Rows swapped in pairs by one turn or mirror: which row each one swaps with
The rows were stretched afterwards, more along some directions than others.
Sok: [ 1.51 -3.58 -1.45 -0.38 -2.21  1.99 -2.76  0.71  0.80 -0.49  3.72  0.65
 -1.63  1.97 -1.02 -0.98]
vepi: [ 1.94 -0.10 -1.01 -1.48 -2.17  3.46  0.13  0.13  1.37 -0.24  2.52 -1.03
  1.14  1.64  0.60  0.52]
luvod: [ 1.32 -3.12 -0.56 -0.14 -2.93  1.48 -0.49  1.76  0.82  0.54  1.42 -1.46
  1.07  0.36 -0.22 -0.88]
Katop: [ 1.65 -2.47  0.99 -0.12 -0.86  3.47 -0.45  0.60  1.23  1.22 -0.02  0.40
 -0.53  3.57  2.29  0.63]
vin: [ 0.60 -4.75  1.20 -0.43 -0.42  2.49 -0.81  1.48  1.08  0.77  0.12  1.01
 -0.49  3.79  1.09 -0.30]
migar: [ 2.60 -1.60  0.74 -1.54 -2.27  3.24 -2.62  0.10  2.26 -0.20  1.63  1.79
  0.64  0.49  0.23  1.55]
Vom: [ 0.15 -4.04 -0.99 -0.23 -1.04  2.41 -0.92  0.99  0.55  0.42  2.72  0.24
 -0.79  4.54 -0.39 -1.33]
sude: [-0.71 -2.79  0.32  0.30 -1.58  0.38  1.23  0.64  2.20 -0.46  0.36 -0.90
  2.03  1.87  0.59 -0.81]
movun: [ 0.82 -1.81  1.29 -1.45 -1.75  1.89  1.02 -0.01  1.74 -0.76  0.27 -0.13
  1.80  2.00  1.27  2.01]
Rizo: [ 0.09 -3.21  0.19  0.82 -1.36  0.18 -0.12  1.99  0.37  0.57  3.44  1.11
 -2.10  2.02 -0.14 -0.97]
vipos: [ 2.04 -4.61  0.93  0.70 -3.23  2.46 -0.64  1.50  1.09 -0.52  1.83 -0.89
 -0.37  3.13  0.16 -0.02]
zivo: [ 2.26 -4.08 -0.44  0.31 -2.67  2.86 -0.84  1.40 -0.74 -0.14  2.30 -0.13
 -1.29  1.92 -0.09  0.32]
Zusa: [ 0.55 -3.39 -0.53 -0.31 -2.39  2.02 -2.77  0.45  0.97 -1.15  3.83  0.89
 -0.95  2.50 -1.29 -0.41]
Zezir: [ 1.46 -1.76 -0.79 -0.17 -0.65  1.77  0.68 -0.85  2.17  0.20  0.35  0.31
  2.67  3.70  1.06  0.37]
tev: [ 1.78 -5.06  0.63  1.30 -2.56  3.00 -1.02  1.40  1.42 -0.24  1.49 -0.55
 -0.26  4.32  0.13  0.45]
Lonit: [ 0.73 -4.63 -0.96  0.47  0.46 -0.12  0.92  1.76  0.47  1.19  0.68  0.05
 -0.58  2.25  0.91 -1.56]
zep: [-0.97 -3.27  0.28 -0.90 -1.63 -0.69 -0.14  1.62  0.59 -0.37  0.08  0.14
  0.93 -0.57 -0.15  0.07]
kodag: [ 0.82 -3.06 -1.18  1.10 -1.88 -0.35 -0.62  1.01  0.12  0.06  0.19  0.83
  0.91 -0.30 -0.37  0.33]
seg: [ 2.07 -1.83 -0.35 -0.30 -0.66  2.11 -0.60  0.11  0.76 -1.09  2.34  0.73
  0.08  1.16  0.31 -0.23]
Ked: [-0.03 -2.81 -0.45 -0.07 -0.85  1.23 -2.53  1.56 -0.19  1.08  0.92  1.59
 -1.95  0.29  0.40 -0.66]
vad: [ 1.76 -2.98 -0.51  0.53 -0.51  1.86 -0.43  0.29 -0.19 -0.45  1.87  1.42
 -0.80  1.43  0.47  1.97]
nipep: [-0.37 -2.45 -0.23 -0.20 -0.93  0.14  2.11  2.27  0.86  1.56 -0.04 -0.28
  0.42  1.32  1.30 -0.36]
Tul: [ 0.69 -4.33  1.38  0.30 -2.04  1.07 -1.23  2.33  2.65  1.25 -0.10  0.79
  0.15  2.32  0.32 -0.26]
duli: [ 0.70 -0.50 -0.29 -1.37 -0.68  2.52  0.87  0.15  0.61  0.05  0.61  0.38
  2.24  0.42  1.23  1.63]
rof: [ 2.20 -1.98  0.83 -0.13 -1.28  2.64  0.06  0.52  0.29 -0.35  2.62  0.34
  0.48  1.22  0.89  0.57]
buziz: [-0.80 -2.96 -0.11  0.96 -2.30  1.25  0.52  2.54  1.21  0.62  0.95 -1.22
  0.49  2.63 -0.17 -0.14]
Neli: [ 1.67 -2.23 -0.33 -0.13 -1.56  2.24 -0.53 -0.78  2.86 -0.61  0.50 -0.03
  2.80  3.46  0.26  1.44]
samap: [ 1.47 -3.82  0.18 -0.68 -1.61  1.91 -2.49  1.44 -0.51  0.01  1.73  2.16
 -2.48  0.21  0.07  0.52]
Nuzas: [ 1.20 -2.52  1.44  0.47 -1.81  1.15  1.39  1.74  1.59  0.63 -0.20 -0.19
  1.11  2.02  1.27  1.81]
goz: [ 0.65 -0.99 -0.67 -1.68 -0.61  0.62 -0.54  0.57  1.32  0.27  1.49  0.78
  1.44 -0.15  0.23 -0.10]
Tugag: [ 0.15 -5.42  0.80 -0.50 -3.05  1.13 -1.18  2.79 -0.45 -0.14  0.33  0.20
 -1.17  1.73 -0.12  0.40]
rozu: [-0.04 -4.08  0.56  2.16 -1.36  0.32 -0.39  2.14  0.51 -0.51  1.64  1.03
 -1.62  2.29 -0.48  0.23]
bodet: [ 1.23 -3.68 -1.13  0.74 -2.45 -0.34 -0.96  1.24  1.47 -0.02  0.45 -0.09
  0.78  0.54 -0.68 -0.07]
mif: [ 0.96 -1.52 -0.18 -0.41 -2.61  3.18 -0.39 -0.08  2.30  0.11  3.09 -0.24
  0.50  4.42  0.01  0.96]
Fipi: [ 0.87 -3.15  0.27 -2.77 -1.62  3.36 -1.50  0.21  0.69 -0.79  1.16  0.39
  1.10  3.12  0.56  0.40]
zituv: [ 0.40 -1.33  0.05  0.20 -2.83  1.21 -0.34 -0.27  0.99 -1.77  2.01  0.45
  0.69 -0.29 -0.20  1.65]

Nuzas swaps with goz
mif swaps with luvod
Zezir swaps with kodag
buziz swaps with vepi
vipos swaps with Zusa

